In the rows, 128 means zero.
Each path below is one point turned by a fixed rotation once a step. After each direction that follows a path, write how fast that rotation turns it, in degrees per step (0 if it stays still).
Each turn is a multiple of 5 degrees from 10 to 175, or 0.
Each row of a path follows its step; steps can be skipped.
Rotation 1:
step 1: [125 133 129 131 128 130 126 126 126 128 131 138 126 122 130 120 117 123
 132 130 128 118 132 128 126 119 129 124 126 130 134 129 130 129 139 125
 125 122 127 127 124 126 135 125 119 114 121 123 129 125 126 126 121 128
 115 129 135 135 125 126 139 131 133 122 116 128]
step 2: [126 125 129 126 135 125 133 130 129 121 117 132 131 125 117 123 121 123
 129 131 129 115 124 132 124 122 125 124 131 129 129 138 130 124 125 133
 134 123 124 124 135 122 142 125 122 132 120 128 128 129 119 118 125 134
 125 133 123 139 132 127 133 132 132 127 129 132]
step 5: [126 121 129 123 137 131 133 124 130 125 125 141 130 122 127 133 124 125
 141 127 120 122 131 116 125 126 132 131 129 128 127 126 129 128 125 124
 140 122 134 128 126 129 127 131 116 126 129 126 121 130 121 123 126 124
 128 125 125 129 123 138 134 113 131 134 126 132]
step 7: [126 121 132 128 129 123 128 124 132 128 130 126 128 135 118 120 126 115
 130 138 124 124 121 134 126 123 125 126 127 129 125 135 132 128 134 125
 127 127 135 125 121 136 141 123 119 126 129 132 128 131 136 130 139 128
 120 133 123 127 123 116 130 135 131 131 127 128]
step 10: [121 121 122 123 130 132 131 135 127 126 126 135 131 123 127 135 126 113
 133 123 122 117 124 136 117 123 122 131 128 123 130 134 143 132 127 129
 127 123 129 120 123 125 135 130 129 129 130 126 126 131 133 121 133 130
 129 121 133 133 128 130 129 129 134 126 135 136]
step 12: [129 127 123 124 133 129 124 121 119 133 121 141 129 122 127 115 137 135
 126 132 123 125 119 124 134 128 122 124 124 124 123 128 122 125 131 130
 127 128 141 121 129 127 130 122 116 120 131 129 121 127 127 122 134 126
 119 128 132 126 125 123 132 124 128 134 122 125]
step 13: [128 120 125 130 132 131 136 129 128 123 131 136 127 121 126 131 129 131
 132 123 132 124 125 129 123 126 127 121 134 128 129 132 133 124 130 123
 131 124 134 113 121 132 133 122 112 123 129 123 122 131 125 131 131 133
 117 137 128 134 130 134 125 125 135 129 123 116]
step 15: [123 131 129 119 128 121 128 116 134 143 133 131 132 133 123 127 133 126
 136 136 125 124 121 131 128 123 124 126 124 130 127 133 129 128 130 131
 131 126 133 116 121 126 132 122 130 133 130 125 125 125 126 120 128 122
 130 120 122 127 124 124 141 136 130 127 138 132]
Directions:
[127 128 128 126 128 126 127 126 127 129 129 126 131 127 128 129 128 131
 128 127 128 128 126 128 128 129 129 129 126 129 128 126 129 129 127 131
 129 129 131 128 129 124 127 128 126 129 126 128 126 129 127 127 127 129
 127 128 126 128 129 127 127 129 127 129 128 129] | 115
[127 129 128 127 126 132 128 128 128 130 129 126 128 129 129 129 127 127
 129 127 126 129 125 128 128 130 128 128 131 127 127 128 127 129 127 128
 129 127 128 127 126 126 127 128 129 129 129 127 128 127 129 127 126 127
 129 126 128 130 126 128 128 125 130 127 129 132] | 65
[127 127 127 129 128 128 125 130 127 128 127 129 128 128 128 128 131 126
 127 128 129 129 129 124 126 130 128 130 127 127 129 129 127 128 127 127
 129 127 130 129 128 128 126 129 127 129 127 129 126 127 129 127 131 127
 129 127 128 128 129 129 127 125 129 127 127 128] | 55
Rotation 2:
step 0: [124 133 118 121 126 128 121 141 123 128 134 125 132 131 129 134 118 130
 128 121 127 113 131 125 127 130 126 128 124 126 134 130 128 128 123 130
 137 126 131 128 126 133 116 125 136 126 117 123 121 127 119 123 128 128
 126 132 118 125 129 133 133 137 121 130 134 121]
step 2: [126 119 120 123 121 126 130 133 120 125 127 124 140 121 137 141 124 130
 130 123 119 127 128 127 126 124 130 130 128 122 131 129 134 127 128 133
 130 124 137 131 122 135 121 135 132 136 137 133 129 132 132 119 125 131
 131 129 123 123 128 130 128 124 117 140 131 123]
step 6: [117 130 132 121 128 124 130 134 129 132 130 127 139 127 132 130 130 134
 129 124 120 117 128 124 133 130 120 134 119 129 133 134 136 130 124 124
 125 130 131 126 124 130 128 132 135 128 140 135 135 134 128 111 127 128
 119 133 127 127 135 125 128 133 125 140 125 123]
step 7: [124 127 137 129 129 123 117 137 120 118 139 125 132 129 135 138 125 132
 131 125 130 124 126 134 125 130 130 142 132 131 128 128 131 122 118 124
 125 123 123 127 117 126 127 130 131 129 130 125 123 128 123 127 129 138
 134 117 131 125 122 134 134 132 122 129 136 130]
step 9: [122 125 121 134 124 132 127 130 121 136 123 129 131 121 129 138 121 143
 130 130 126 110 132 130 129 132 131 134 134 127 128 128 128 122 116 129
 126 127 125 136 126 129 120 125 130 130 132 131 122 118 121 123 133 131
 122 131 125 117 125 137 128 131 125 125 132 128]
step 12: [125 125 131 122 137 122 124 131 121 124 129 132 131 132 124 130 125 130
 130 127 126 116 127 122 134 130 126 124 124 123 128 134 127 132 113 131
 124 125 123 142 119 126 121 132 130 126 129 124 111 137 126 127 125 130
 128 133 128 134 124 123 133 136 134 134 122 121]
step 13: [126 125 131 127 124 131 135 133 128 129 123 124 137 128 129 130 126 129
 132 128 122 123 124 126 134 132 140 141 129 127 137 128 124 115 118 128
 128 118 134 130 122 130 125 130 135 131 130 125 129 128 120 129 129 125
 110 129 123 114 124 133 131 128 121 130 125 127]
step 15: [121 125 131 121 119 129 120 135 121 120 130 134 141 135 122 132 124 144
 126 134 123 117 129 128 127 122 128 131 124 129 125 127 130 122 125 125
 124 128 130 120 120 126 134 133 129 128 134 122 133 136 126 123 128 124
 124 132 120 119 123 127 127 123 133 133 130 120]
Directions:
[128 126 127 129 128 126 129 127 127 126 127 128 128 129 128 129 129 127
 127 128 129 129 129 127 127 129 129 129 129 129 129 126 127 127 131 129
 126 129 129 129 129 130 128 128 128 129 127 128 127 127 129 128 129 128
 131 130 127 127 131 128 130 127 129 133 128 129] | 120
[127 127 130 128 129 128 128 128 129 131 127 127 129 126 131 128 129 127
 130 129 127 129 129 129 128 130 127 128 130 126 131 127 127 127 130 127
 129 128 129 130 127 129 126 128 127 127 128 131 130 129 129 126 129 128
 125 128 130 129 127 130 128 128 127 129 125 129] | 100
[129 130 128 128 129 127 127 127 129 128 129 127 127 130 129 126 127 126
 129 124 127 128 129 128 130 129 126 129 125 128 130 129 128 129 127 129
 128 127 129 128 128 128 129 127 130 127 127 127 128 129 128 128 128 128
 127 126 127 129 129 128 131 131 129 130 127 130] | 60
[129 129 131 128 130 127 129 127 132 128 128 132 127 128 127 130 127 129
 127 129 127 128 126 127 128 129 129 128 130 131 130 129 128 129 128 128
 131 127 127 129 126 126 128 128 130 128 128 126 128 127 128 127 129 128
 128 128 127 128 129 130 127 126 128 129 130 128] | 120
